Look-ups in named tables: a row name and a column name give one cell, copied from the table.

kikomo:
cols = tik, matavig, sug, tuv, nisuk, livu, tafizus, zabi, fepan
zogerod: [16.4, 59.5, 56.3, 55.6, 51.0, 26.4, 28.6, 34.6, 13.2]
ronofir: [66.7, 81.3, 21.8, 29.1, 37.8, 59.7, 37.7, 16.5, 55.6]
non: [35.6, 54.6, 28.5, 46.3, 46.6, 48.6, 45.4, 52.0, 42.8]
fofo: [51.2, 49.8, 53.3, 52.2, 57.4, 41.7, 31.4, 44.1, 44.6]
pif: [32.7, 57.6, 27.9, 42.9, 56.4, 47.6, 50.3, 72.4, 48.1]
bagelip: [51.9, 38.8, 47.9, 48.5, 38.8, 53.9, 34.9, 29.9, 38.2]
gosame: [51.2, 47.3, 39.4, 44.4, 28.1, 31.7, 42.3, 32.3, 38.8]
pava: [49.0, 46.7, 44.8, 44.8, 37.3, 41.2, 42.6, 37.8, 41.1]

What is the tafizus of ronofir in kikomo? 37.7
What is the sug of non in kikomo? 28.5
What is the matavig of gosame in kikomo? 47.3
What is the tuv of pava in kikomo? 44.8
What is the tuv of fofo in kikomo? 52.2
What is the fepan of gosame in kikomo? 38.8
What is the tuv of ronofir in kikomo? 29.1
What is the tik of gosame in kikomo? 51.2
What is the livu of gosame in kikomo? 31.7

dil:
	bodidaf	rovonad	zotinon
berere	238	895	230
gug	276	861	234
kive	888	302	871
solag	859	227	260
vid	886	271	881
dos	295	849	258
tor	894	248	914
nalid	238	932	237
pef	865	284	902
tuf	873	270	890
saf	244	892	244
vus	917	241	875

What is the rovonad of nalid in dil? 932
What is the bodidaf of berere in dil? 238
What is the bodidaf of vid in dil? 886
What is the rovonad of berere in dil? 895
What is the zotinon of tuf in dil? 890
What is the bodidaf of tor in dil? 894
What is the rovonad of kive in dil? 302
What is the zotinon of pef in dil? 902
What is the rovonad of pef in dil? 284
What is the bodidaf of nalid in dil? 238
What is the bodidaf of dos in dil? 295
What is the rovonad of vid in dil? 271
What is the zotinon of kive in dil? 871
What is the bodidaf of gug in dil? 276
What is the rovonad of tuf in dil? 270
What is the bodidaf of kive in dil? 888

tob.csv
,defebi,pezisu,bur,geteril
mul,132,122,116,107
nira,60,163,174,201
tezel,190,88,149,152

tezel, pezisu: 88
nira, bur: 174
mul, geteril: 107
tezel, bur: 149
nira, pezisu: 163
mul, defebi: 132

babizov:
	relu	bego	forazi	dabodat	mon	lelin
guro	69	62	206	214	220	83
kizol	91	86	225	68	222	106
vetirig	233	217	80	75	77	226
binafe	220	220	81	73	77	224
dad	219	220	69	226	76	186

forazi of vetirig = 80
dabodat of binafe = 73
lelin of kizol = 106
forazi of dad = 69
relu of guro = 69
dabodat of kizol = 68
mon of dad = 76
mon of kizol = 222
bego of dad = 220
lelin of vetirig = 226
forazi of guro = 206
lelin of dad = 186
mon of binafe = 77
relu of dad = 219
mon of guro = 220
forazi of kizol = 225
relu of binafe = 220
forazi of binafe = 81
dabodat of vetirig = 75
relu of vetirig = 233

gom =
,duv,puzod,vin,gol,bug,dez,rep,redeso,kod,rafunez
nifun,44.081,60.676,35.650,42.616,41.613,30.069,45.590,41.303,48.928,59.399
zasorap,91.571,68.664,70.907,50.097,51.147,72.969,50.575,68.726,39.562,75.450
rom,70.645,49.693,29.306,39.607,51.426,27.860,55.829,56.562,65.381,52.969
zinomut,51.383,46.077,56.273,87.758,55.571,51.620,54.848,41.892,56.970,41.377
gep,55.204,40.090,47.586,57.502,59.583,46.576,38.006,45.760,51.851,27.490
goz,41.007,64.309,51.219,46.685,28.238,41.695,80.650,56.586,48.527,57.861
tegel,57.354,48.051,34.061,46.469,59.755,35.934,28.881,46.260,14.628,55.588
tikedub,57.003,42.793,55.350,67.060,51.889,50.110,68.516,48.320,59.972,44.147

What is the kod of nifun in gom?
48.928
What is the gol of nifun in gom?
42.616
What is the puzod of zasorap in gom?
68.664
What is the rep of goz in gom?
80.650
What is the gol of tikedub in gom?
67.060
What is the vin of zasorap in gom?
70.907
What is the gol of tegel in gom?
46.469
What is the rafunez of tikedub in gom?
44.147
What is the redeso of tegel in gom?
46.260
What is the rep of gep in gom?
38.006
What is the dez of goz in gom?
41.695
What is the duv of goz in gom?
41.007
What is the kod of zasorap in gom?
39.562

